In the data rows, 128 means zero.
Each row below has a hidden score, from 0 to 20, with 10 about the middle. What is it? The score is a weighted sum of the row's numbers plus the product of two more (or one squared), each taken from its middle value.
tensor([141, 174, 139, 110, 155, 116, 166, 134, 071, 145, 125, 116, 082, 190, 075, 068]) -> 11
tensor([142, 148, 118, 139, 131, 117, 162, 108, 094, 155, 129, 097, 079, 150, 100, 128]) -> 11
tensor([113, 129, 124, 139, 159, 118, 152, 169, 098, 183, 125, 080, 102, 157, 106, 089]) -> 9
tensor([166, 112, 135, 105, 128, 158, 156, 115, 077, 181, 111, 152, 069, 164, 063, 062]) -> 13
tensor([134, 156, 134, 093, 150, 126, 161, 150, 084, 169, 126, 138, 076, 162, 088, 080]) -> 11
tensor([106, 084, 208, 172, 194, 167, 084, 090, 192, 107, 063, 219, 142, 079, 192, 122]) -> 10
tensor([182, 080, 094, 119, 079, 109, 127, 117, 144, 125, 180, 102, 163, 115, 127, 163]) -> 12
tensor([115, 175, 129, 125, 145, 108, 163, 149, 069, 142, 116, 099, 095, 182, 117, 082]) -> 13
tensor([121, 147, 115, 132, 127, 123, 151, 139, 108, 097, 137, 099, 138, 143, 134, 135]) -> 11
tensor([187, 100, 069, 145, 066, 069, 123, 131, 125, 133, 188, 082, 151, 121, 126, 179]) -> 13
tensor([058, 089, 180, 123, 171, 186, 086, 133, 171, 075, 063, 187, 138, 081, 166, 114]) -> 7
tensor([165, 092, 136, 116, 139, 138, 146, 131, 130, 158, 106, 141, 116, 119, 106, 110]) -> 12
tensor([138, 170, 165, 062, 155, 159, 155, 168, 078, 147, 137, 131, 100, 171, 068, 068]) -> 8
tensor([096, 112, 169, 142, 159, 197, 106, 103, 174, 088, 089, 196, 130, 108, 148, 119]) -> 8
tensor([142, 202, 095, 108, 089, 090, 128, 125, 132, 063, 191, 088, 171, 090, 159, 193]) -> 9
tensor([127, 183, 094, 046, 107, 080, 120, 144, 143, 081, 158, 107, 142, 072, 139, 151]) -> 8
tensor([141, 138, 115, 189, 078, 127, 103, 087, 161, 135, 165, 101, 150, 084, 174, 201]) -> 10
tensor([132, 166, 136, 098, 151, 147, 159, 134, 083, 160, 113, 093, 073, 154, 101, 092]) -> 11
tensor([132, 156, 138, 141, 152, 120, 136, 155, 081, 150, 136, 084, 149, 177, 118, 111]) -> 9
tensor([160, 165, 083, 099, 100, 098, 135, 128, 143, 111, 170, 132, 167, 112, 125, 159]) -> 8
tensor([101, 087, 185, 164, 175, 140, 083, 177, 135, 156, 144, 187, 161, 127, 177, 093]) -> 13
tensor([137, 125, 141, 165, 144, 109, 138, 151, 088, 132, 146, 069, 122, 152, 121, 113]) -> 11
tensor([161, 123, 082, 170, 069, 092, 129, 118, 150, 093, 173, 079, 150, 105, 141, 190]) -> 10
tensor([176, 126, 116, 167, 146, 134, 168, 174, 096, 175, 136, 090, 100, 203, 093, 102]) -> 11
tensor([105, 204, 130, 089, 151, 117, 144, 119, 123, 109, 126, 115, 109, 128, 102, 121]) -> 7
tensor([108, 183, 162, 089, 167, 137, 134, 159, 086, 136, 117, 110, 110, 170, 103, 089]) -> 9
tensor([151, 155, 072, 098, 085, 099, 150, 110, 137, 127, 174, 099, 115, 104, 108, 165]) -> 9
tensor([191, 084, 043, 170, 059, 092, 132, 094, 142, 139, 187, 076, 145, 086, 121, 194]) -> 13
tensor([122, 173, 082, 105, 088, 088, 126, 118, 150, 086, 187, 090, 139, 074, 164, 183]) -> 10
tensor([126, 173, 063, 128, 070, 045, 146, 128, 140, 091, 176, 087, 139, 092, 173, 193]) -> 11
tensor([141, 122, 137, 137, 143, 147, 136, 142, 084, 172, 121, 114, 115, 171, 100, 100]) -> 11
tensor([121, 136, 131, 155, 142, 148, 146, 111, 107, 138, 105, 123, 115, 169, 116, 100]) -> 12
tensor([166, 060, 138, 146, 154, 175, 106, 194, 099, 161, 111, 125, 134, 185, 126, 099]) -> 13
tensor([161, 120, 142, 088, 139, 137, 150, 140, 089, 198, 112, 132, 092, 167, 068, 080]) -> 10
tensor([070, 122, 115, 229, 120, 133, 064, 090, 183, 135, 125, 104, 218, 104, 252, 182]) -> 13
tensor([138, 158, 144, 102, 155, 111, 154, 154, 066, 148, 131, 121, 084, 171, 088, 074]) -> 12
tensor([089, 157, 157, 089, 163, 110, 162, 184, 071, 161, 129, 126, 110, 166, 094, 047]) -> 10
tensor([146, 111, 133, 160, 137, 154, 126, 106, 107, 144, 121, 127, 110, 151, 123, 102]) -> 14
tensor([134, 144, 111, 075, 112, 112, 128, 108, 136, 120, 112, 087, 140, 113, 139, 166]) -> 8
tensor([115, 090, 220, 140, 189, 221, 050, 108, 179, 079, 082, 227, 177, 099, 171, 137]) -> 5
tensor([159, 143, 137, 148, 151, 122, 146, 170, 063, 192, 140, 119, 108, 194, 083, 087]) -> 11
tensor([169, 142, 131, 117, 169, 154, 141, 182, 084, 171, 117, 122, 108, 165, 076, 102]) -> 8
tensor([145, 122, 129, 095, 160, 152, 121, 153, 111, 172, 118, 171, 117, 138, 076, 086]) -> 9
tensor([160, 124, 048, 182, 059, 100, 111, 109, 144, 100, 190, 074, 178, 085, 202, 199]) -> 17
tensor([144, 190, 135, 107, 134, 088, 184, 196, 077, 170, 117, 105, 082, 208, 076, 075]) -> 8
tensor([158, 150, 134, 137, 153, 152, 143, 114, 105, 197, 110, 094, 129, 173, 100, 100]) -> 8
tensor([124, 194, 077, 057, 077, 078, 143, 058, 155, 072, 184, 125, 116, 093, 138, 160]) -> 11
tensor([137, 145, 132, 157, 158, 136, 129, 137, 086, 174, 108, 074, 096, 181, 124, 086]) -> 16
tensor([194, 108, 119, 136, 130, 175, 132, 159, 087, 155, 137, 086, 120, 174, 085, 125]) -> 13
tensor([117, 164, 063, 102, 080, 080, 124, 108, 149, 087, 180, 118, 140, 095, 146, 163]) -> 12
tensor([128, 161, 043, 074, 036, 022, 179, 092, 149, 076, 177, 083, 086, 098, 108, 180]) -> 11
tensor([132, 145, 112, 093, 123, 129, 129, 113, 114, 123, 154, 136, 124, 130, 113, 133]) -> 11
tensor([141, 165, 118, 111, 124, 146, 142, 133, 105, 159, 122, 097, 108, 158, 078, 109]) -> 12
tensor([108, 172, 141, 150, 158, 139, 133, 119, 087, 124, 123, 111, 115, 197, 126, 105]) -> 16
tensor([054, 127, 150, 107, 138, 173, 102, 076, 186, 062, 076, 187, 113, 084, 149, 130]) -> 8
tensor([103, 093, 213, 131, 194, 214, 068, 082, 192, 116, 061, 213, 161, 059, 201, 132]) -> 8
tensor([118, 175, 072, 116, 094, 070, 137, 097, 154, 112, 175, 084, 156, 086, 163, 186]) -> 9
tensor([176, 168, 150, 119, 170, 146, 170, 133, 098, 185, 112, 112, 091, 143, 074, 085]) -> 5
tensor([132, 119, 092, 156, 122, 095, 148, 154, 093, 166, 160, 084, 145, 168, 115, 094]) -> 13
tensor([127, 176, 046, 045, 074, 077, 162, 098, 155, 112, 180, 113, 130, 081, 116, 171]) -> 10
tensor([137, 161, 076, 087, 068, 089, 119, 108, 152, 085, 164, 127, 144, 116, 145, 167]) -> 11
tensor([179, 132, 125, 082, 154, 156, 165, 118, 078, 197, 119, 141, 117, 174, 059, 066]) -> 12
tensor([176, 112, 051, 143, 048, 077, 111, 115, 148, 115, 200, 054, 162, 092, 142, 206]) -> 11
tensor([125, 034, 139, 191, 110, 155, 115, 104, 178, 135, 097, 166, 118, 122, 129, 148]) -> 8
tensor([121, 173, 148, 084, 143, 161, 165, 143, 086, 174, 133, 118, 092, 188, 077, 091]) -> 9
tensor([079, 048, 185, 168, 135, 160, 091, 129, 166, 106, 085, 187, 147, 115, 151, 122]) -> 8
tensor([101, 178, 086, 053, 093, 073, 160, 126, 137, 087, 161, 095, 146, 094, 129, 138]) -> 9
tensor([156, 154, 092, 104, 080, 096, 116, 112, 149, 082, 209, 119, 145, 085, 142, 162]) -> 11
tensor([153, 166, 068, 126, 082, 070, 146, 111, 145, 099, 190, 107, 155, 096, 156, 178]) -> 11
tensor([111, 058, 153, 122, 114, 181, 130, 116, 181, 107, 081, 163, 139, 119, 118, 137]) -> 4
tensor([179, 168, 070, 100, 081, 061, 147, 115, 156, 106, 163, 089, 096, 089, 116, 189]) -> 6
tensor([104, 126, 112, 126, 151, 124, 155, 150, 093, 164, 126, 088, 133, 162, 091, 099]) -> 9
tensor([117, 052, 165, 171, 144, 182, 089, 123, 186, 104, 094, 166, 135, 085, 162, 156]) -> 7
tensor([086, 095, 179, 113, 154, 199, 135, 111, 182, 111, 061, 197, 117, 101, 129, 117]) -> 3
tensor([082, 061, 171, 144, 127, 199, 080, 107, 205, 101, 087, 194, 153, 082, 190, 143]) -> 7
tensor([112, 025, 163, 114, 149, 223, 080, 150, 172, 083, 088, 184, 151, 098, 125, 113]) -> 8
tensor([149, 141, 147, 099, 166, 108, 150, 176, 071, 177, 124, 121, 115, 189, 071, 066]) -> 10
tensor([141, 099, 058, 149, 053, 064, 109, 126, 143, 123, 175, 089, 161, 116, 126, 161]) -> 12
tensor([075, 127, 171, 118, 176, 149, 125, 130, 147, 132, 106, 176, 156, 105, 172, 107]) -> 11
tensor([171, 162, 061, 125, 045, 071, 124, 111, 159, 088, 167, 080, 132, 108, 128, 204]) -> 10
tensor([160, 117, 164, 159, 159, 132, 132, 147, 062, 168, 130, 099, 134, 201, 112, 113]) -> 12
tensor([152, 151, 072, 053, 063, 088, 126, 114, 153, 098, 198, 120, 161, 093, 123, 167]) -> 10
tensor([082, 108, 121, 146, 130, 133, 114, 143, 135, 104, 106, 121, 108, 116, 136, 140]) -> 11
tensor([073, 124, 187, 133, 159, 172, 079, 064, 192, 091, 070, 204, 129, 087, 180, 143]) -> 5
tensor([163, 155, 118, 119, 140, 111, 207, 144, 082, 192, 107, 114, 079, 183, 063, 093]) -> 8
tensor([194, 140, 070, 115, 076, 087, 108, 128, 156, 132, 194, 086, 178, 075, 141, 197]) -> 7
tensor([181, 109, 122, 124, 162, 142, 157, 160, 072, 191, 140, 116, 097, 197, 054, 064]) -> 12
tensor([084, 054, 132, 172, 085, 135, 079, 111, 171, 113, 105, 146, 134, 118, 150, 173]) -> 9
tensor([077, 074, 156, 108, 125, 183, 101, 098, 178, 075, 074, 193, 128, 097, 124, 136]) -> 7
tensor([170, 129, 150, 163, 142, 132, 140, 143, 100, 181, 110, 114, 123, 180, 079, 122]) -> 5
tensor([099, 075, 161, 174, 154, 176, 077, 116, 167, 073, 082, 170, 145, 111, 152, 138]) -> 9
tensor([162, 102, 129, 144, 130, 152, 131, 158, 086, 158, 138, 097, 172, 203, 101, 103]) -> 11
tensor([147, 095, 101, 174, 152, 134, 157, 116, 086, 181, 094, 086, 131, 151, 119, 115]) -> 15
tensor([101, 074, 188, 189, 161, 198, 072, 126, 189, 080, 077, 149, 154, 111, 184, 151]) -> 8
tensor([131, 044, 150, 126, 149, 176, 087, 085, 199, 147, 058, 192, 133, 081, 107, 130]) -> 7
tensor([147, 148, 087, 126, 099, 076, 148, 161, 086, 149, 141, 094, 109, 166, 061, 120]) -> 9
tensor([153, 130, 140, 103, 153, 149, 156, 152, 086, 183, 088, 131, 104, 159, 075, 079]) -> 9
tensor([038, 112, 179, 188, 146, 136, 097, 083, 182, 062, 074, 188, 101, 100, 164, 149]) -> 7
tensor([111, 179, 133, 093, 144, 117, 154, 126, 080, 141, 134, 104, 094, 139, 103, 078]) -> 12
tensor([069, 113, 146, 075, 118, 124, 141, 137, 150, 077, 080, 157, 110, 124, 106, 109]) -> 6
tensor([130, 178, 073, 156, 099, 045, 144, 152, 148, 115, 189, 104, 165, 094, 198, 166]) -> 11
tensor([161, 151, 144, 106, 159, 122, 157, 147, 081, 156, 090, 099, 098, 179, 079, 108]) -> 7
tensor([165, 155, 064, 119, 088, 064, 142, 158, 154, 110, 197, 123, 134, 103, 119, 139]) -> 9
tensor([110, 085, 092, 159, 085, 109, 117, 151, 139, 084, 172, 088, 187, 122, 173, 182]) -> 12
tensor([094, 142, 156, 125, 150, 128, 128, 144, 105, 112, 127, 150, 089, 147, 143, 107]) -> 12
tensor([168, 093, 067, 180, 041, 093, 116, 114, 159, 139, 186, 119, 157, 105, 149, 187]) -> 11
tensor([114, 135, 142, 153, 153, 131, 132, 160, 066, 140, 147, 099, 132, 206, 133, 095]) -> 16
tensor([138, 050, 155, 174, 155, 177, 082, 090, 175, 116, 077, 204, 154, 141, 142, 127]) -> 9
tensor([215, 123, 055, 153, 055, 123, 126, 120, 139, 114, 199, 086, 135, 108, 121, 175]) -> 17
tensor([076, 101, 159, 144, 110, 140, 121, 106, 151, 077, 103, 165, 110, 119, 138, 151]) -> 8
tensor([120, 185, 131, 158, 152, 131, 161, 149, 088, 166, 109, 099, 089, 138, 109, 115]) -> 10
tensor([116, 226, 075, 047, 077, 068, 147, 132, 156, 046, 185, 082, 097, 071, 152, 172]) -> 12
tensor([099, 058, 159, 172, 137, 209, 109, 103, 190, 106, 083, 185, 140, 086, 145, 149]) -> 6
tensor([072, 068, 159, 164, 138, 163, 113, 140, 174, 110, 090, 162, 138, 106, 148, 128]) -> 6
tensor([156, 161, 140, 116, 146, 094, 178, 133, 090, 206, 102, 121, 072, 161, 074, 079]) -> 8
tensor([093, 119, 170, 137, 166, 161, 083, 104, 163, 084, 095, 192, 114, 097, 145, 115]) -> 8
tensor([166, 160, 133, 090, 160, 136, 164, 161, 076, 187, 113, 125, 092, 169, 053, 068]) -> 8
